In the rows, 128 means zero.
Y: a few groups of rows, each row roughly a mix of its group's hidden directions
Y (97 x 10)
[[151 132 146 166 134 152 165  96 107 107]
 [ 89 144 137 135 160 101 109 108 156  97]
 [122 145 120 144 184 114 143 108 130 167]
 [135 119 127  86  70 147 109 134 121 118]
 [123 131 143 174 124 133 109 102 147  80]
 [144 160 105 150 142 144 124  72 122 142]
 [ 82  89 112 160 137 145 130 112 125 151]
 [106  84 128 127 118 126  97 168 161 127]
 [113  87 127 132 117 115 120 184 150 115]
 [115 114 147 156 160 116 172  93 117 141]
 [117 118 152 127  82  98  85 128 148 131]
 [143 127 138 117  64 145 125 133 164 128]
 [125 168 132  90  99 151 118 153  98 137]
 [142 114 104  85 100 129  96 137 100 153]
 [114 166 106 149 107 151 104 170 146 125]
 [138 122 167 172 155 147 137 141 130  93]
 [118  93 134 113 113 144 139 190 135 118]
 [141 102 147 171 132 150 141 148 145  87]
 [105 137 146  82 120 133 127 158  94 158]
 [169 125 155 109 129 119 167  93 130 151]
 [134 124 131 181 173 133 131 125 159 112]
 [152 162 108 108 148 129 128  75 128 108]
 [144 153 144 174 154 127 141 132 173 124]
 [132 140 139  71 118  98 111 125 127  92]
 [132 144 121 182 126 122 125 136 137  76]
 [115 122 120  91  84 157 134 150  99 146]
 [110  99 121 162  83 137 111 138 153 101]
 [140  93 138 142 140 129 135 162 181 109]
 [134 144 119 181 122 120 130 137 139  76]
 [120 128  98 159 162 138  86 141 118  99]
 [160 129 148 161 144 133 162  96 161 116]
 [ 65 120 118 112 124 142 115 153 137 152]
 [138 112 103 152 134 169 151 158 162 110]
 [ 99  94 137 168 105 101 140 160 126 134]
 [123 107 116 107 126 104 128 117  67 155]
 [144 155 155 119 138 125 155  86  90 112]
 [143 101 138 126 171 140 149  78 139 135]
 [147 145 126 144  76 116 153 138 161 103]
 [ 82 137 144 106 179 128 131 140 116 147]
 [152 147 167 172 149 127 129 103 103 135]
 [109 110 122 127 109 157  68 141 107 123]
 [ 91 131 137 156 175  98 123 129 152 141]
 [ 99 105 146 130 115 138 104 178 148 101]
 [141 151 140 114 156 138 173  95  95 125]
 [114 113 141  90 136 117 154 112 105 177]
 [142 123 113 144  79  96 108 106 144  97]
 [124 154 136 139 126  90 123  76  97 140]
 [115  87 139 121 165 129 121 171 158 133]
 [104 135 101  83 103 140  89 147 139 132]
 [150 171 151 154 137 148 157  95 136 142]
 [162 145 142 135 124 146 142 123 189 113]
 [121 133 106 125 130 181 164 133  93 141]
 [184 109 122 150 149 116 166 121 136 124]
 [139 100 145 150 167 146 150 132 174 129]
 [165 150 138 135 120 142 141  79 102 103]
 [136 138 151 173 167 139 151 102 128 103]
 [ 99 155 142 122 118 143 150  91  84 142]
 [139 141 125 176 138 105 169 117 141  98]
 [153 170 101 150 144 122 124  89 142 107]
 [162 130 150 159 113 139 164 101 160 117]
 [124 184  95 163 140 138 131 149 124 123]
 [173 110 129 120  78 120 136 102 111 138]
 [144 131 151 175 162 146 141 116 136  92]
 [127 100 123 159 166 127 160  88 124 147]
 [147 150 176 117 102 121 142  88 115 144]
 [ 87 124 122  95 121 125 127 161 116 173]
 [140 116 113 167 176 119 159 126 150 113]
 [129 105 102 147 139 152 141 177 159 108]
 [123 161  75 148 162 132 135 125 107 118]
 [110 122 105  82 103 131  96 164 141 138]
 [ 92 129  81 144 100 146 111 137  99 134]
 [150 103 138 140 136  96 135  71 145 116]
 [108  87 117 134 161 130 129 178 147 125]
 [119 131 158  90 176 129 126 120 102 155]
 [143 147 133 137 123  95 190 120 147 125]
 [151 139 156 105 101 105 145  87  97 127]
 [183 149 125 108 143 110 140  92 110 132]
 [134 158 108 145 101  93 143 156 130  88]
 [128 100 166  97 134 132 142  89 109 156]
 [ 94  92 130 172 115 103 143 144 146 141]
 [154 159 124 152 159 128 180 123 115 117]
 [144 159  96 148 119 147 127 166 155  98]
 [136 106 112 112 163 173 166 116 112 133]
 [ 93 107 111 151 141 168 143 163 147 138]
 [126 163 118 156 124 109 130 159 141  78]
 [165 120 145 150 137 125 170  86 144 132]
 [149 123 132 104 156 100 149 105  83 152]
 [132 103 121 125  64 140 121 149 145 108]
 [104 120 162  95 163 140 122 117 103 161]
 [149 130 147 109 113 108 184 106 140 154]
 [121 138 104 102 135 166 139 180 109 127]
 [113 163 126 109 113 128 129  81  91 151]
 [172 127 128 168 147 148 158 103 127 110]
 [190 133 114 113 151 139 151 113 129 107]
 [161 113 144 189 137 134 153 120 127 120]
 [109 112 104 126 176 119 112 124  83 143]
 [175 115 134 149  86 130 146  98 142 121]]

which group is each row in? (one row of each group first)
[134 137 140 119 133  90 188 112 116 145]  <60>
[119 132 110 147 181 144 118 160 163 127]  <66>
[106 135 131 116 113 141  74 145 151  91]  <87>

[123 122 137 160 155 157 108 155 161  93]  <87>
[101 121 135 179 149 146 103 152 154 133]  <87>
[ 98 116 114  95 103 121  97 168 138 150]  <87>
[100 114  87 117 144 152  92 162 137 128]  <66>
[ 59 124 113 122 139 128 125 154 125 147]  <60>
[105 104 112 114  94 173 145 163 126 126]  <87>
[ 95 143 108 174 158 119 123 107 112 152]  <66>
[154 125 134 110 137 177 119 174 128 109]  <87>
[111 135 124 146 182 148  89 141 125 106]  <60>
